Each row is where one point has got to under a steady rotation. How many steps took it there?
The counts run from 0 to 195.
98, 103, 88, 97, 123, 82, 95, 101, 121, 125, 99, 126, 114, 110, 94, 76, 123, 114, 119, 95, 94, 112, 76, 89, 86, 102, 94, 115, 119, 81, 103, 102, 132, 91, 124, 71, 98, 94, 98, 100, 90, 115, 82, 98, 74, 103, 117, 95, 134, 114, 115, 114, 123, 81, 76, 93, 103, 113, 119, 99, 97, 128, 77, 94, 98, 99, 112, 92, 78, 55, 95, 111, 85, 116, 82, 111, 94, 70, 109, 142, 110, 106, 131, 62, 96, 102, 97, 102, 106
38
83, 111, 101, 87, 115, 104, 95, 96, 148, 104, 110, 123, 114, 134, 106, 90, 119, 106, 103, 56, 107, 106, 67, 78, 84, 84, 97, 90, 92, 143, 88, 90, 127, 104, 84, 94, 119, 66, 90, 84, 94, 95, 96, 63, 116, 104, 102, 88, 111, 113, 111, 117, 89, 93, 90, 101, 114, 130, 96, 107, 103, 103, 102, 91, 81, 100, 103, 86, 94, 88, 90, 114, 98, 93, 86, 103, 115, 103, 80, 131, 122, 109, 90, 94, 112, 125, 111, 76, 103
97
68, 106, 121, 86, 109, 92, 127, 90, 110, 103, 127, 96, 102, 133, 109, 97, 94, 93, 120, 85, 100, 94, 55, 91, 101, 118, 105, 115, 96, 122, 117, 122, 118, 101, 79, 66, 127, 69, 98, 83, 95, 107, 97, 51, 114, 129, 75, 93, 120, 107, 115, 95, 85, 99, 98, 114, 96, 108, 102, 96, 94, 103, 102, 102, 96, 87, 115, 90, 91, 101, 91, 94, 117, 99, 107, 102, 114, 99, 98, 105, 146, 140, 87, 76, 100, 88, 95, 87, 95
106
65, 141, 124, 78, 116, 109, 92, 116, 153, 108, 93, 103, 122, 108, 117, 92, 122, 99, 109, 85, 88, 100, 63, 80, 84, 122, 97, 125, 98, 85, 96, 101, 123, 90, 112, 101, 104, 79, 102, 108, 118, 108, 78, 59, 96, 114, 81, 113, 104, 118, 118, 89, 97, 101, 82, 110, 107, 130, 133, 102, 86, 95, 84, 100, 92, 105, 123, 102, 92, 63, 102, 96, 121, 113, 108, 85, 111, 106, 88, 118, 109, 117, 103, 94, 111, 94, 90, 91, 98
186
72, 95, 92, 89, 116, 78, 91, 101, 112, 102, 83, 112, 114, 117, 112, 77, 81, 98, 122, 72, 82, 110, 125, 104, 67, 106, 95, 89, 108, 83, 79, 113, 132, 95, 91, 106, 80, 78, 104, 95, 90, 136, 93, 75, 104, 93, 79, 108, 86, 105, 140, 126, 121, 79, 105, 111, 107, 111, 94, 92, 97, 123, 95, 108, 116, 102, 86, 68, 81, 75, 104, 97, 88, 64, 62, 90, 92, 78, 120, 123, 90, 111, 110, 85, 101, 121, 105, 104, 94
65
80, 122, 106, 82, 90, 83, 107, 81, 116, 116, 90, 84, 129, 132, 99, 72, 103, 89, 91, 68, 90, 127, 99, 114, 77, 98, 119, 105, 118, 94, 72, 99, 129, 105, 113, 87, 97, 102, 102, 81, 101, 121, 83, 54, 97, 119, 80, 99, 115, 95, 129, 124, 118, 96, 105, 128, 111, 89, 109, 101, 103, 121, 80, 105, 92, 104, 98, 77, 72, 62, 80, 130, 108, 96, 87, 91, 121, 98, 101, 113, 96, 92, 123, 87, 92, 104, 93, 123, 86
74
62, 114, 104, 90, 105, 97, 112, 101, 114, 108, 107, 97, 128, 143, 109, 80, 118, 92, 106, 73, 120, 88, 90, 81, 85, 106, 104, 73, 94, 111, 98, 86, 119, 105, 89, 67, 112, 49, 88, 97, 88, 99, 81, 85, 119, 141, 88, 87, 96, 114, 134, 89, 95, 96, 96, 102, 111, 110, 112, 99, 101, 124, 66, 89, 95, 84, 106, 86, 84, 78, 88, 87, 99, 84, 81, 74, 111, 87, 85, 111, 114, 124, 97, 87, 106, 112, 83, 95, 97
89
78, 94, 107, 70, 128, 77, 108, 100, 86, 78, 109, 86, 86, 135, 99, 91, 100, 104, 120, 71, 87, 96, 75, 102, 92, 108, 97, 114, 107, 112, 109, 126, 129, 105, 79, 88, 122, 75, 96, 73, 116, 133, 114, 70, 107, 120, 86, 77, 119, 88, 106, 117, 104, 93, 96, 104, 110, 107, 104, 117, 100, 127, 129, 99, 109, 77, 99, 106, 98, 113, 104, 91, 109, 85, 98, 101, 99, 93, 100, 119, 125, 129, 99, 62, 85, 109, 110, 64, 107
112
87, 132, 106, 108, 124, 104, 98, 86, 140, 124, 109, 130, 81, 91, 114, 90, 112, 99, 116, 94, 87, 93, 83, 94, 103, 121, 90, 126, 109, 73, 115, 118, 141, 106, 85, 86, 95, 71, 122, 114, 86, 123, 85, 72, 94, 105, 95, 107, 117, 109, 114, 114, 116, 84, 96, 100, 98, 121, 122, 108, 96, 81, 86, 102, 97, 92, 94, 79, 83, 60, 107, 100, 100, 106, 95, 109, 102, 92, 81, 129, 130, 120, 99, 66, 113, 91, 88, 90, 99
42
92, 97, 119, 103, 107, 102, 87, 83, 129, 126, 103, 127, 110, 105, 113, 85, 105, 85, 98, 76, 96, 108, 85, 91, 95, 103, 123, 90, 103, 88, 124, 100, 120, 108, 103, 57, 124, 83, 82, 104, 60, 95, 85, 84, 99, 100, 90, 113, 121, 119, 124, 115, 96, 106, 95, 123, 93, 128, 107, 100, 110, 103, 84, 104, 94, 98, 94, 77, 108, 64, 118, 112, 91, 94, 78, 110, 117, 76, 116, 135, 116, 95, 131, 87, 102, 90, 92, 136, 107
152
98, 130, 104, 86, 109, 97, 106, 77, 101, 111, 91, 100, 77, 131, 95, 77, 114, 96, 86, 73, 98, 104, 78, 110, 104, 110, 115, 104, 117, 68, 122, 104, 127, 122, 88, 72, 121, 72, 80, 103, 94, 116, 104, 97, 103, 128, 82, 102, 124, 113, 93, 114, 123, 127, 96, 103, 116, 106, 123, 118, 111, 119, 91, 86, 114, 85, 102, 103, 112, 82, 116, 111, 115, 95, 105, 107, 117, 92, 102, 137, 110, 99, 144, 60, 92, 92, 88, 112, 97
140
81, 103, 96, 79, 110, 78, 98, 74, 100, 103, 80, 113, 83, 127, 95, 90, 95, 79, 116, 68, 92, 121, 91, 106, 109, 116, 86, 119, 103, 81, 116, 118, 120, 82, 84, 111, 103, 97, 100, 87, 104, 136, 104, 76, 115, 104, 78, 116, 116, 100, 89, 121, 105, 107, 95, 110, 120, 131, 103, 106, 85, 109, 119, 106, 127, 78, 102, 80, 98, 85, 122, 96, 96, 86, 98, 122, 117, 105, 136, 144, 112, 114, 118, 71, 94, 97, 95, 75, 94
130
88, 76, 132, 96, 133, 100, 92, 113, 107, 91, 107, 103, 102, 113, 116, 70, 87, 97, 119, 52, 84, 110, 87, 83, 82, 91, 104, 87, 94, 97, 99, 105, 128, 100, 87, 87, 104, 54, 49, 83, 108, 92, 86, 76, 117, 101, 84, 99, 103, 114, 126, 106, 89, 113, 94, 99, 112, 125, 105, 93, 83, 113, 116, 96, 89, 98, 95, 90, 110, 95, 113, 89, 107, 86, 92, 56, 88, 82, 121, 117, 115, 123, 125, 95, 109, 111, 94, 117, 122
0
66, 99, 92, 98, 119, 105, 114, 111, 109, 103, 107, 110, 91, 108, 115, 86, 87, 100, 139, 103, 70, 97, 82, 93, 79, 105, 104, 94, 109, 106, 115, 114, 127, 106, 85, 82, 86, 63, 90, 112, 102, 133, 83, 79, 97, 115, 64, 116, 98, 118, 135, 115, 115, 85, 104, 96, 86, 120, 104, 97, 94, 120, 84, 104, 103, 115, 115, 75, 92, 81, 89, 97, 109, 94, 102, 96, 94, 84, 122, 117, 121, 135, 122, 70, 117, 87, 104, 131, 117
53
101, 121, 91, 82, 124, 98, 80, 117, 122, 92, 91, 126, 95, 103, 98, 89, 127, 129, 109, 79, 79, 99, 75, 87, 94, 105, 86, 115, 121, 88, 119, 95, 121, 105, 96, 94, 107, 72, 85, 102, 114, 121, 102, 94, 90, 108, 120, 93, 125, 117, 99, 111, 132, 99, 71, 92, 109, 126, 118, 118, 101, 128, 96, 83, 103, 100, 101, 104, 96, 74, 118, 113, 97, 95, 113, 107, 109, 76, 90, 142, 112, 111, 112, 61, 98, 123, 100, 86, 116
32
90, 104, 105, 111, 124, 98, 82, 109, 116, 123, 112, 134, 98, 100, 114, 66, 125, 107, 116, 96, 93, 106, 96, 75, 94, 111, 87, 99, 115, 83, 118, 97, 122, 84, 109, 75, 94, 76, 101, 112, 91, 104, 83, 92, 89, 99, 93, 102, 115, 127, 130, 105, 104, 82, 81, 92, 92, 135, 114, 103, 95, 112, 81, 104, 96, 95, 118, 90, 89, 54, 106, 77, 81, 94, 76, 90, 93, 68, 100, 123, 135, 120, 118, 65, 114, 109, 87, 105, 126
36
94, 83, 124, 91, 134, 93, 93, 111, 104, 88, 110, 97, 104, 105, 115, 67, 99, 104, 105, 57, 88, 119, 89, 80, 71, 82, 106, 96, 102, 106, 90, 95, 128, 90, 103, 81, 117, 67, 49, 73, 114, 94, 93, 79, 106, 99, 92, 97, 112, 107, 134, 115, 94, 110, 89, 105, 112, 124, 99, 101, 94, 124, 122, 97, 85, 108, 93, 102, 109, 94, 109, 98, 114, 90, 92, 58, 96, 77, 120, 116, 106, 116, 134, 89, 96, 110, 90, 119, 124
1
82, 123, 122, 78, 114, 103, 108, 101, 101, 104, 101, 99, 89, 110, 95, 82, 123, 92, 121, 96, 89, 90, 73, 96, 102, 122, 100, 132, 111, 66, 114, 109, 123, 84, 114, 88, 98, 70, 93, 96, 117, 125, 92, 80, 105, 140, 89, 103, 121, 111, 104, 96, 110, 100, 77, 106, 117, 119, 143, 110, 80, 107, 86, 109, 113, 91, 117, 94, 87, 79, 102, 91, 116, 101, 121, 80, 110, 98, 104, 119, 120, 135, 126, 76, 99, 97, 76, 77, 115
23
76, 107, 106, 101, 119, 95, 118, 87, 111, 113, 109, 113, 75, 129, 97, 61, 100, 92, 93, 60, 107, 125, 92, 84, 87, 110, 82, 112, 106, 92, 92, 98, 145, 88, 97, 101, 109, 105, 93, 110, 100, 85, 98, 64, 116, 90, 70, 102, 114, 98, 123, 110, 99, 99, 99, 107, 106, 124, 109, 104, 98, 112, 128, 97, 95, 82, 105, 103, 84, 70, 106, 73, 99, 99, 67, 102, 109, 114, 104, 113, 124, 105, 127, 48, 98, 81, 91, 102, 88
126
84, 123, 100, 89, 113, 108, 100, 73, 107, 106, 91, 111, 67, 118, 102, 77, 118, 81, 109, 72, 89, 116, 82, 96, 99, 97, 96, 113, 111, 92, 118, 105, 125, 92, 83, 107, 114, 86, 98, 97, 115, 116, 96, 73, 118, 104, 57, 115, 115, 114, 98, 119, 100, 111, 95, 95, 112, 148, 111, 114, 93, 91, 109, 112, 106, 96, 117, 94, 107, 81, 110, 89, 103, 83, 99, 108, 122, 123, 125, 140, 125, 117, 137, 70, 117, 92, 98, 95, 113
132
66, 116, 123, 64, 121, 105, 98, 105, 127, 94, 98, 92, 126, 105, 113, 99, 126, 89, 121, 89, 79, 86, 76, 99, 78, 120, 107, 129, 101, 80, 93, 112, 123, 76, 122, 103, 95, 92, 104, 89, 112, 139, 80, 71, 94, 127, 89, 117, 117, 102, 122, 100, 90, 86, 75, 122, 99, 125, 128, 105, 83, 107, 92, 124, 111, 95, 103, 83, 90, 77, 104, 103, 102, 87, 101, 84, 116, 98, 113, 129, 90, 115, 114, 94, 91, 96, 94, 75, 106
184
79, 99, 91, 88, 125, 73, 112, 101, 87, 100, 111, 100, 101, 120, 102, 67, 112, 90, 118, 75, 103, 104, 91, 87, 77, 113, 85, 105, 100, 95, 103, 109, 126, 70, 106, 85, 125, 94, 104, 85, 92, 124, 98, 84, 98, 99, 73, 88, 114, 103, 129, 104, 90, 85, 95, 106, 103, 127, 99, 102, 100, 123, 124, 112, 119, 79, 116, 115, 91, 87, 93, 62, 104, 83, 67, 99, 101, 78, 113, 121, 109, 122, 127, 60, 80, 92, 94, 85, 110
119
78, 109, 98, 84, 108, 97, 76, 121, 113, 98, 105, 138, 97, 98, 109, 94, 117, 111, 116, 92, 80, 87, 87, 75, 109, 116, 91, 96, 112, 87, 136, 101, 114, 93, 91, 71, 104, 72, 87, 116, 94, 120, 99, 86, 98, 114, 105, 108, 128, 121, 117, 112, 117, 77, 79, 107, 84, 141, 112, 108, 96, 121, 84, 88, 109, 90, 107, 77, 96, 72, 118, 91, 84, 77, 103, 102, 118, 70, 108, 136, 127, 132, 97, 59, 105, 111, 98, 91, 118
34
86, 106, 89, 90, 122, 84, 96, 95, 123, 122, 104, 123, 110, 109, 91, 93, 114, 113, 127, 94, 94, 104, 71, 96, 92, 119, 104, 120, 117, 78, 113, 107, 129, 87, 120, 70, 106, 95, 97, 95, 88, 134, 89, 100, 76, 110, 121, 99, 137, 105, 111, 117, 123, 78, 85, 105, 99, 105, 110, 105, 98, 130, 83, 90, 110, 93, 107, 82, 76, 66, 94, 115, 87, 107, 90, 117, 104, 66, 104, 150, 107, 113, 115, 62, 82, 97, 99, 98, 103
39
79, 88, 132, 85, 140, 86, 95, 117, 115, 96, 101, 98, 122, 105, 115, 66, 89, 104, 116, 61, 86, 91, 97, 97, 83, 129, 105, 106, 103, 50, 82, 114, 125, 104, 105, 90, 105, 66, 90, 89, 87, 116, 95, 76, 94, 105, 97, 90, 97, 103, 137, 89, 101, 100, 94, 107, 122, 93, 124, 96, 96, 113, 98, 105, 102, 88, 79, 98, 86, 76, 117, 94, 124, 96, 83, 66, 87, 69, 101, 102, 86, 114, 106, 86, 90, 105, 74, 96, 104
173
78, 108, 92, 95, 120, 89, 105, 93, 122, 115, 108, 120, 103, 98, 102, 99, 111, 101, 126, 100, 93, 93, 78, 98, 104, 128, 101, 130, 103, 71, 117, 116, 131, 92, 112, 72, 99, 85, 114, 95, 88, 148, 86, 94, 88, 115, 115, 100, 133, 102, 116, 114, 118, 80, 89, 106, 96, 105, 116, 105, 95, 116, 83, 97, 110, 85, 102, 77, 81, 69, 104, 109, 88, 98, 101, 115, 104, 68, 98, 145, 108, 123, 99, 58, 77, 88, 96, 83, 105
40
85, 132, 113, 76, 124, 94, 75, 101, 131, 91, 85, 94, 105, 123, 109, 87, 118, 119, 108, 71, 83, 119, 77, 95, 93, 118, 91, 123, 129, 89, 97, 105, 128, 107, 98, 106, 96, 80, 97, 92, 136, 122, 96, 68, 92, 123, 100, 99, 121, 104, 104, 106, 128, 112, 75, 88, 112, 106, 131, 116, 95, 126, 90, 89, 97, 99, 105, 114, 90, 68, 114, 114, 112, 108, 127, 84, 103, 99, 79, 117, 108, 110, 106, 75, 109, 117, 95, 80, 105
193
69, 127, 117, 96, 105, 85, 125, 98, 102, 108, 110, 116, 86, 135, 102, 80, 92, 92, 103, 85, 102, 100, 76, 94, 99, 117, 84, 114, 83, 83, 104, 106, 132, 83, 81, 87, 120, 91, 86, 111, 71, 102, 103, 77, 117, 119, 83, 117, 115, 116, 106, 103, 93, 89, 94, 112, 100, 126, 104, 102, 96, 109, 126, 91, 120, 66, 106, 78, 95, 83, 103, 80, 93, 85, 75, 113, 118, 112, 116, 136, 124, 118, 105, 54, 92, 78, 102, 90, 83
124
87, 125, 99, 88, 103, 108, 94, 86, 112, 114, 88, 115, 80, 126, 95, 74, 118, 86, 100, 71, 95, 120, 69, 91, 94, 98, 97, 106, 113, 105, 124, 97, 120, 97, 89, 99, 119, 90, 88, 108, 110, 102, 93, 71, 110, 105, 58, 115, 120, 118, 99, 120, 107, 122, 94, 104, 109, 141, 113, 118, 103, 109, 108, 105, 103, 105, 126, 105, 107, 78, 109, 95, 104, 94, 98, 108, 120, 114, 121, 125, 132, 103, 145, 67, 114, 88, 101, 113, 104
133
63, 80, 98, 72, 91, 92, 85, 94, 95, 98, 89, 94, 128, 148, 106, 80, 103, 90, 115, 64, 99, 110, 100, 100, 79, 105, 110, 76, 121, 121, 102, 95, 106, 111, 94, 94, 85, 70, 91, 90, 119, 117, 92, 69, 122, 136, 76, 98, 105, 96, 128, 116, 112, 100, 94, 111, 113, 105, 110, 103, 99, 141, 69, 101, 106, 106, 102, 83, 86, 78, 95, 109, 97, 77, 92, 77, 112, 87, 116, 93, 115, 114, 113, 86, 102, 122, 92, 98, 101
82
98, 112, 124, 76, 99, 80, 92, 99, 97, 108, 95, 96, 115, 114, 96, 79, 121, 97, 116, 88, 74, 123, 78, 98, 107, 114, 102, 132, 118, 72, 115, 113, 107, 71, 130, 91, 106, 105, 82, 68, 111, 126, 94, 67, 86, 120, 104, 104, 135, 107, 103, 109, 106, 101, 74, 119, 108, 118, 118, 99, 84, 114, 95, 112, 102, 98, 123, 91, 85, 68, 106, 113, 102, 108, 120, 85, 116, 82, 126, 126, 113, 119, 127, 85, 88, 105, 84, 97, 114
21
99, 84, 103, 93, 119, 82, 74, 79, 98, 111, 91, 118, 96, 121, 102, 71, 110, 93, 91, 54, 101, 117, 109, 101, 94, 97, 112, 90, 123, 75, 116, 100, 128, 117, 96, 79, 110, 85, 79, 89, 81, 111, 103, 100, 96, 101, 98, 96, 130, 100, 109, 132, 115, 110, 87, 109, 115, 111, 110, 111, 109, 127, 99, 96, 105, 89, 77, 94, 111, 71, 130, 111, 84, 78, 79, 107, 108, 69, 113, 135, 108, 87, 139, 67, 94, 118, 95, 109, 114
146
70, 86, 130, 89, 115, 97, 106, 115, 110, 101, 109, 108, 118, 110, 96, 87, 95, 109, 96, 69, 93, 97, 91, 85, 80, 126, 95, 116, 103, 71, 85, 106, 132, 79, 127, 78, 109, 92, 67, 93, 95, 84, 96, 63, 112, 119, 103, 94, 126, 90, 127, 96, 90, 91, 86, 140, 106, 109, 121, 101, 85, 127, 112, 88, 109, 80, 89, 85, 89, 78, 111, 93, 105, 101, 76, 84, 110, 81, 98, 111, 113, 111, 117, 76, 71, 89, 80, 90, 86
10
78, 92, 101, 92, 95, 80, 105, 87, 91, 116, 81, 110, 98, 139, 90, 84, 87, 91, 111, 70, 104, 127, 75, 92, 101, 125, 102, 96, 118, 95, 136, 105, 105, 94, 100, 82, 120, 89, 82, 102, 103, 105, 92, 88, 109, 105, 64, 117, 125, 110, 111, 105, 105, 125, 89, 108, 111, 124, 107, 101, 94, 135, 91, 91, 116, 96, 125, 99, 102, 74, 112, 91, 97, 112, 98, 114, 120, 91, 142, 122, 122, 109, 138, 64, 99, 82, 92, 123, 92
135
78, 116, 104, 88, 123, 104, 97, 88, 144, 108, 103, 119, 106, 132, 106, 92, 127, 97, 105, 56, 114, 94, 74, 82, 88, 90, 99, 96, 85, 127, 87, 96, 134, 106, 77, 94, 107, 58, 102, 89, 104, 102, 93, 69, 123, 113, 99, 87, 102, 108, 108, 112, 91, 90, 90, 96, 122, 129, 108, 105, 98, 102, 94, 94, 93, 92, 94, 88, 88, 95, 96, 106, 93, 85, 77, 92, 107, 109, 76, 131, 120, 120, 89, 97, 113, 127, 106, 54, 99
96
92, 68, 128, 97, 142, 109, 99, 84, 123, 103, 107, 110, 97, 111, 111, 69, 84, 98, 129, 53, 89, 117, 80, 81, 88, 95, 110, 101, 111, 99, 93, 107, 131, 118, 95, 102, 91, 67, 66, 96, 101, 100, 86, 73, 115, 91, 92, 111, 108, 98, 131, 124, 91, 118, 88, 94, 116, 116, 105, 96, 87, 113, 99, 105, 81, 125, 80, 84, 99, 80, 112, 118, 114, 105, 102, 82, 94, 97, 125, 116, 109, 109, 129, 90, 119, 106, 94, 124, 112
162
64, 112, 100, 96, 110, 88, 112, 94, 127, 114, 111, 106, 123, 144, 103, 67, 116, 99, 110, 70, 131, 106, 88, 78, 81, 105, 105, 78, 94, 119, 82, 79, 123, 104, 98, 77, 109, 58, 90, 91, 90, 95, 87, 82, 113, 117, 95, 84, 100, 111, 132, 90, 98, 98, 98, 93, 117, 97, 100, 95, 96, 126, 79, 87, 86, 91, 108, 95, 76, 68, 87, 83, 105, 88, 73, 75, 103, 87, 80, 108, 101, 120, 92, 79, 101, 113, 84, 102, 101
90
91, 120, 98, 101, 118, 73, 110, 67, 89, 112, 91, 88, 75, 120, 106, 59, 113, 80, 111, 71, 105, 118, 93, 105, 112, 113, 109, 108, 114, 62, 119, 109, 126, 98, 102, 87, 118, 82, 97, 81, 93, 133, 95, 89, 106, 99, 74, 101, 114, 109, 104, 101, 116, 122, 101, 88, 122, 109, 114, 107, 100, 106, 96, 105, 103, 87, 116, 104, 95, 69, 111, 92, 116, 90, 111, 96, 108, 87, 112, 132, 101, 114, 137, 59, 102, 97, 79, 118, 117
138
103, 126, 138, 79, 142, 84, 96, 112, 136, 91, 90, 101, 114, 111, 112, 72, 107, 113, 105, 65, 74, 91, 84, 103, 89, 105, 99, 115, 95, 61, 75, 104, 132, 111, 98, 98, 111, 71, 80, 81, 90, 119, 100, 72, 92, 110, 120, 97, 100, 107, 115, 108, 109, 103, 81, 105, 121, 105, 119, 106, 100, 107, 112, 92, 98, 92, 73, 88, 101, 81, 117, 124, 120, 89, 89, 81, 101, 86, 96, 129, 84, 108, 108, 90, 94, 118, 90, 97, 98
175
85, 89, 97, 111, 121, 88, 93, 81, 105, 107, 99, 116, 76, 115, 116, 56, 102, 94, 104, 48, 106, 123, 107, 81, 109, 111, 94, 81, 113, 78, 116, 96, 124, 113, 85, 87, 114, 77, 73, 103, 82, 98, 96, 94, 121, 83, 90, 109, 112, 109, 124, 111, 113, 115, 103, 91, 109, 119, 100, 111, 102, 121, 103, 85, 94, 90, 85, 97, 99, 60, 132, 83, 101, 82, 92, 96, 113, 78, 107, 119, 106, 110, 114, 54, 113, 103, 84, 125, 114
144
69, 113, 107, 98, 118, 93, 128, 92, 105, 111, 115, 116, 78, 134, 107, 73, 98, 87, 102, 76, 104, 113, 87, 89, 94, 117, 82, 117, 94, 84, 99, 100, 140, 80, 87, 100, 115, 100, 91, 114, 83, 94, 97, 68, 126, 103, 77, 114, 117, 102, 115, 106, 93, 85, 97, 111, 104, 127, 105, 105, 88, 110, 129, 99, 107, 76, 103, 80, 88, 74, 107, 75, 98, 92, 73, 105, 113, 116, 106, 123, 126, 116, 117, 58, 96, 76, 95, 95, 90
125
77, 136, 93, 95, 120, 108, 103, 118, 136, 98, 105, 111, 89, 107, 114, 81, 88, 115, 96, 82, 70, 97, 96, 102, 71, 101, 96, 88, 108, 88, 86, 101, 136, 127, 73, 88, 105, 67, 92, 119, 99, 112, 100, 67, 95, 101, 80, 99, 90, 118, 132, 127, 125, 90, 116, 108, 98, 111, 106, 113, 115, 117, 99, 90, 95, 109, 78, 85, 99, 73, 95, 104, 113, 80, 86, 98, 104, 93, 79, 114, 103, 107, 112, 59, 102, 101, 99, 124, 95
61
74, 122, 109, 95, 94, 86, 112, 78, 124, 125, 96, 91, 120, 138, 108, 66, 102, 86, 103, 79, 90, 125, 103, 98, 76, 105, 112, 99, 103, 95, 71, 91, 128, 95, 113, 100, 92, 93, 102, 88, 95, 109, 76, 60, 98, 102, 77, 110, 102, 105, 139, 117, 109, 96, 107, 113, 110, 99, 100, 94, 103, 106, 81, 105, 84, 109, 105, 72, 71, 56, 80, 111, 107, 93, 83, 80, 117, 99, 106, 113, 97, 102, 122, 88, 104, 105, 87, 132, 89
73
